Small tables with named rows and columns. After each table, cells are looked up by row and column.

fum =
	bar	luvum	lusobev	vomupe	bog	fir
tik	-4.352	-5.444	1.510	-2.286	-1.316	-4.071
kam	0.415	-3.575	3.897	-2.127	-3.322	1.090
feb	-0.747	-1.251	-6.266	-8.523	4.692	-4.052
kulo	-4.388	-3.620	-2.600	-2.291	-5.985	-5.213
zela	-5.032	0.049	-8.659	-0.585	5.902	-5.670

What is the bog of feb in fum?
4.692
What is the lusobev of kulo in fum?
-2.600
What is the bog of kulo in fum?
-5.985
What is the luvum of feb in fum?
-1.251
What is the vomupe of kulo in fum?
-2.291
What is the lusobev of tik in fum?
1.510
Row with the largest vomupe: zela

Table rata
	sidido	fika	bup	zos	fedotif	pes	nerege	mozodo	lufezek
rosave	0.7	0.7	0.8	0.7	0.6	0.8	0.8	0.8	0.6
vov	0.7	0.7	0.7	0.7	0.7	0.8	0.9	0.8	0.5
gapelu	0.6	0.6	0.7	0.7	0.6	0.7	0.9	0.9	0.2
limom	0.8	0.9	0.7	0.9	0.8	0.7	0.7	0.7	0.9
rafop	0.5	0.7	0.8	0.6	0.5	0.9	0.8	0.9	0.6
dez	0.6	0.7	0.9	0.5	0.5	0.9	1.0	0.9	0.6
dil	0.6	0.7	0.7	0.6	0.6	0.8	0.9	0.8	0.7
naduge	0.7	0.7	0.8	0.7	0.8	0.8	0.7	0.8	0.8
berafod	0.7	0.7	0.7	0.7	0.7	0.7	0.7	0.9	0.7
feza	0.7	0.8	0.9	0.8	0.6	0.9	0.9	0.7	0.7
mep	0.7	0.8	0.8	0.6	0.6	0.8	0.8	0.9	0.6

berafod, pes: 0.7
gapelu, lufezek: 0.2
feza, pes: 0.9
feza, nerege: 0.9
limom, sidido: 0.8
vov, pes: 0.8
dil, mozodo: 0.8
rosave, nerege: 0.8
vov, fedotif: 0.7
limom, pes: 0.7
berafod, nerege: 0.7
limom, nerege: 0.7
dez, fedotif: 0.5
vov, sidido: 0.7
rosave, zos: 0.7
feza, mozodo: 0.7
rosave, bup: 0.8

riva
|  | sogeno | nur | debu | tipite |
|---|---|---|---|---|
| big | 59981 | -46672 | 58949 | -20278 |
| mav | 57744 | -44237 | 61507 | -29349 |
| zita | -57815 | 15195 | -34842 | -10689 |
| giz | 35575 | -48434 | 11136 | -20877 |
| gumaf | 34022 | -55503 | 48626 | -39551 |

nur of giz: -48434
sogeno of big: 59981
sogeno of mav: 57744
sogeno of giz: 35575
sogeno of gumaf: 34022
nur of mav: -44237
tipite of gumaf: -39551
tipite of zita: -10689
tipite of giz: -20877
nur of big: -46672
tipite of big: -20278
debu of mav: 61507
Which row has the largest tipite? zita

dulino =
|  | nuv | dig | vod | bis | ker | tugerun | pafogez | mikosu | satiseg |
|---|---|---|---|---|---|---|---|---|---|
| mavez | 1986 | 3998 | 6345 | 5842 | 6763 | 6726 | 7229 | 3677 | 5613 |
| sif | 3702 | 7074 | 4400 | 6518 | 3461 | 4172 | 3495 | 5485 | 5113 |
| bemibav | 6113 | 4210 | 4620 | 5473 | 3871 | 3644 | 2407 | 4967 | 4860 |
| zim | 5117 | 3988 | 2198 | 6911 | 2584 | 4733 | 6529 | 4383 | 6031 |
| zegirop | 3587 | 3631 | 2121 | 5549 | 2888 | 3051 | 5004 | 6270 | 2207 |
| bef | 2311 | 2726 | 7617 | 4110 | 2420 | 6767 | 6007 | 7495 | 3496 |
| vof | 6033 | 6374 | 5318 | 7379 | 2030 | 5736 | 4876 | 7062 | 5500 |
| vokota | 2809 | 2001 | 5137 | 3981 | 3854 | 4475 | 6190 | 6851 | 7145 |
| tideb | 5091 | 3478 | 6162 | 7361 | 5318 | 6526 | 6792 | 6353 | 5687 |

mavez, ker -> 6763
mavez, pafogez -> 7229
sif, satiseg -> 5113
tideb, bis -> 7361
vokota, dig -> 2001
mavez, bis -> 5842

